In the rows, zero is written as 100.
The same turns and mirrors carry the whole set onto itself and the rows of a family onto each other. Which other rows belong to the same family as each row named below? List them in the order they appear above.
These 20 rows form 5 families of 4 rows each.
gizer: 103  81  85  96 109  78 114  94  85  95 117 100  80  80 120  94  95  92  82 112 128 113 121
murod: 119  98  98 101 105 101  94 106 106 120  85 113 104 112  89 130 102 120 117  97 116  74 117
zate: 109 121  91  89  76 122 102 103  79  89 108  99  98 102 103  99  86 107 130  88 109  90 102
Gev: 103  83  98 105 119  66 118 110  92  96 110 105  89 103 106  71 122 108 113 125  92  77 107
pekos:  95 123  89  82  82 116  95 111  79  98 113 100  87 110  89 103  98 115 132  98 112  84  94
Zotel: 103  81  86  91 118  91 109 100  84 103 109 107  77  70 110 105 114  82  94 130 134 106 111
fota:  96 135 107  84 103 115  97 106  77  94  96 103  90  97 103 103  99 108 133  93 115  96 100
Mulif: 105  99  97 108 108  64 124 115 100  98 117  93  85  95 105  74 114 108  91 132  95 101 101
vamil: 104 103  96 115 123  70 125 101 101 101 115  96  87  87  94  81 116 106  96 119  82  75 114
pev: 128  99  89 109  73 114  97 105 106 110  99 104 103 106  95 122  97 117 114  92 112  77 114
dake: 124 104  95  98  74 109  91 110 101 112  91 112  98 120  92 128 108 114 110 109 119  85 104
nezap: 107  93  93  89 122  92 118  81  83  96 106 110  89  81 104  99  99  76  79 125 120 106 115
nof: 108  87  90 112 110  60 124 112  98  93 117  95  85  95 116  76 106 115  95 112  97  92 120
tuk: 138 114  96 100  88 109  90  98 109 108  99 121  94 115  88 123 115 111 105  90 112  91 113
vegin: 118 102 102  95 119  62 118 111 111  95 112  96  89  91 100  73 118 107  93 109  89 108 113
saras: 127  91 104 109  91 115 101 108 109 116  96 106  88  95  80 129 104 115 115 110 122  72 105
Dobov:  97  75  85  89 114  78 113  92  88 109 123 100  85  89  99  94  96  90  79 127 126 109 107
pebiz: 106  83  89  80 125  75 104  87  98 109 121 100  86  82  96  94 101  86  84 101 119 116 114
nul: 107 116 111  85  93 113 106 103  73  90 105 108  88 107  95  96  88  98 141 105 107  86  85
kigi: 111 130  84  78  99 115  96 100  85  94 120 111  86 107  84 101  99 110 128  80 104  91 104

Same family as tuk: vegin, pebiz, kigi
Same family as Gev: Zotel, saras, nul
Same family as Mulif: pekos, dake, Dobov
Same family as nof: gizer, zate, pev

The same turns and mirrors carry the whole set onto itself and the rows of a family onto each other. Which other rows belong to the same family as each row named below? List them in the order they appear above.
These 28 rows form 7 families of 4 rows each.
Fula: 108  97  94  83  70  96  83 123 115  84  82 115 116
lekab:  94  95 112  80  99 104 117  99 105  69  85 105 119
fogo:  83 101 101  75 103  68 115  95 115 111 117 103  98
godup: 104 104 103  90 108  58 123 119  83 103 102 115  90
temuf: 102  94  80  80  81  74  83 111 118 119 101 115 108
tizok:  75  98 100  77 112  67 114 124  85  88  96 121 121
Vur: 106  80  80  96 109  94 112 104 105  88  86 116 133
lomi: 113  89  97  92 118  85 120 112  76  98  86 124 104
vezo:  78  97 104  69 108  73  99 109  83  99  92 117 121
nira:  99 115 105  79 107  83 118 105 100  62  83 117 126
veka: 112 110  89  88  72  72 102 126 120  92  65 110 110
pekef: 101 103 102  83  79  92 112 104 138  90 110 100  91
noti:  77 113 118  67  84  77 104 127 103  81 101 112  99
niruf: 117 104  82  83  92 103  93 115 121  79  82 133 119
zib:  99  95 101  81 108 109 126 108 115  85  67 122 104
tifav: 116  89  71  95  76  81  93 128 109  92  84 127 102
soso: 131  90  82 103  96  76 105 115  92 105  86 117 105
Tuvo:  96 105  99  79  97  95 127 113 138 100  89 119  80
pafo: 106  82  86  87 102  92 102  87 106 100  87 108 130
tos: 106  83  88  95 108  91 128 101  93  71  80 117 115
pago:  88 119 110  76  88  61 119 128 103  85  72 110 104
firod:  84 124 107  66 104  77 115 122 115  80 108 129  93
suzug: 103  98  86  93  91  70 129 109 127  94 114 111  78
Navat:  84 101  92  85 106  66 126 113 125 104 123 110  95
kota: 113 120  87  87  82  74 108 112 141  87 106 113 100
Met: 120  95  88  95 100  73 114 118 106 116 108 121  79
vug: 108  92  70  94  82  73  92 126 125 109 103 119 112
mafab:  80 103 102  76 101  63 118 131  84  82  96 126  93

Same family as Met: godup, lomi, soso
Same family as pago: veka, zib, Tuvo
Same family as mafab: tifav, tos, suzug
Same family as lekab: Fula, pekef, noti
Same family as Vur: tizok, Navat, vug

The same turns and mirrors carry the whole set onto itself and the rows of a family onto each other. Which other rows belong to the same family as each row named below? List them in the order they appear above.
These 32 rows form 4 families of 8 rows each.
vobu:  81 109 121 102  67 123  94 112 128  73  81 124  82  88  84 112  93 108  96  99  88  75  79 102
mik:  91  98 102 114 112  98 110 119 120  71 102 121 100 103 103 102  97 110 128 115 102 134  93  97
getuf:  75 104 108 117  99  95 122 119 119  75  96 105  97  87 108 108  96 106 113 110  91 137  87  96
Fomas:  90  91 102 109 104 107 132 100 126  85 136 107  83 114  81 105 124  88  88  95 109 123 108  91
Giba:  88 114  98 119  82 137 111  71 146  93  98 112  90  95  78  96 103  85 105 110 122 112 109  84
pokar:  97  76 109 101  77 124 107  87 128 100 114 111 107  94  82 127  96 123  66 105 107  78 102 101
nolob:  94 114 117  85  98  88 107 118 113  75  85 141  96 123  84 109  98 110  91 106 100  78  94  92
dala:  94  86 118  82  74 110  96 118 119  83 104 132 104 100 104  88 109 101  97  94  98 129 102 102
Pim:  80  83  99 107 108 102 128 103 126  90 126 113  92 114  80 116 128  95  79 112 114 121 100  83
kora:  88  97  97 104 121 114 132 100 125  96 120 110  90 113  88 110 122  84  86 106 121 114 103  76
mib:  82 102 105 114  95  98 114 118 120  70 112 112  78  92 100 107 108 101 120 106  94 140  83  96
Pinu:  89 111 116  82  79  80 111 124 108  79 108 130  87 117  93 103  97 109  90  98  90  83  93  99
kadi:  99  95 116  81  78 109  96 104 116  97  92 133 107  96 112  92 102 110  99 100 115 128 111  86
Lefid:  84 117 117  84  89  81 116 115 103  91  95 129  85 117  97  99  99 111  96 101 109  77 103  80
leto:  79 100 115 123  77 127 115  68 147  84 102 107  92  92  75  99 104  80 102 107 109 117 111  92
Lerat:  94  87 125  79  68  99  95  96 121  91  96 134 109  97 101  96 102 102  93 106 102 127 107  99
mig:  93 108 124 105  95 125 101 106 123  72  65 124  94  91  81 122  89 115  96 100  95  73  85  99
Debuk: 104 117  95 129  94 109 130  78 130  82 103  99  86 104  66 113  87 130 101 101 111  88 111  94
satil:  95 129  85 125  88 107 128  86 125  95 114  98  95  97  86 114  74 119 101 110 111  82 104  95
Roto: 101  96 119  84  90 104  93 110 122  80  89 144 115 112 100  91  99 102 106 105 104 120 107 100
Nud:  76 104 125 104  85 126  96 105 118  86  75 123  81  83  92 115  95 106 110 108 104  68  83  90
Nusa:  94  97 107 128  98 132 118  73 143  80  99 106  86 101  67  96 109  98 116 102 117 114 116  91
mavo:  95  80 101 113 124 110 125  99 126  84 124 114  92 118  80 107 121  98 107 109 117 121 108  89
Rofen: 114  92 112 104  94 129 112  85 124  91  95 114 106  96  73 126  90 128  75  93 109  75 108 103
sakiz:  96 122  93 129  79 110 128  88 130  80 121  95  81  95  74 123  83 120  88  98  99  86  97 100
duto:  91 105 101 126  73 137 115  78 147  81 110 103  84  90  71  99 108  96  97  94 109 122 108  95
poz:  97  85 104 101  90 136 107  98 120 108 108 113 110  92  90 120  93 120  77 100 115  68 103  99
luk:  76 109 111  86  80  77 119 120 112  84  93 126  87 120  85 102 106 116  82 108  98  80  95  85
luti:  71  98 131 108  79 121 106 103 127  77  74 111  88  81  90 115  90 102 100 104  87  73  83  99
gizuv:  87 108 104 112 110 103 117 112 115  81  99 110  88  84 115 116  96 104 118 111 105 135  85  84
Zini: 100  90 112 100  78 133 111  99 128  91 112 112 101  96  78 120  96 113  64  87  99  69 101 106
zeza:  82 121  88 133  78 100 135  92 133  85 111  92  94 102  78 109  82 126  91 107 102  90 105  94

Same family as kadi: Giba, kora, Lefid, satil, Nud, poz, gizuv
Same family as mib: vobu, Fomas, dala, Pinu, sakiz, duto, Zini
Same family as Rofen: mik, nolob, mig, Debuk, Roto, Nusa, mavo

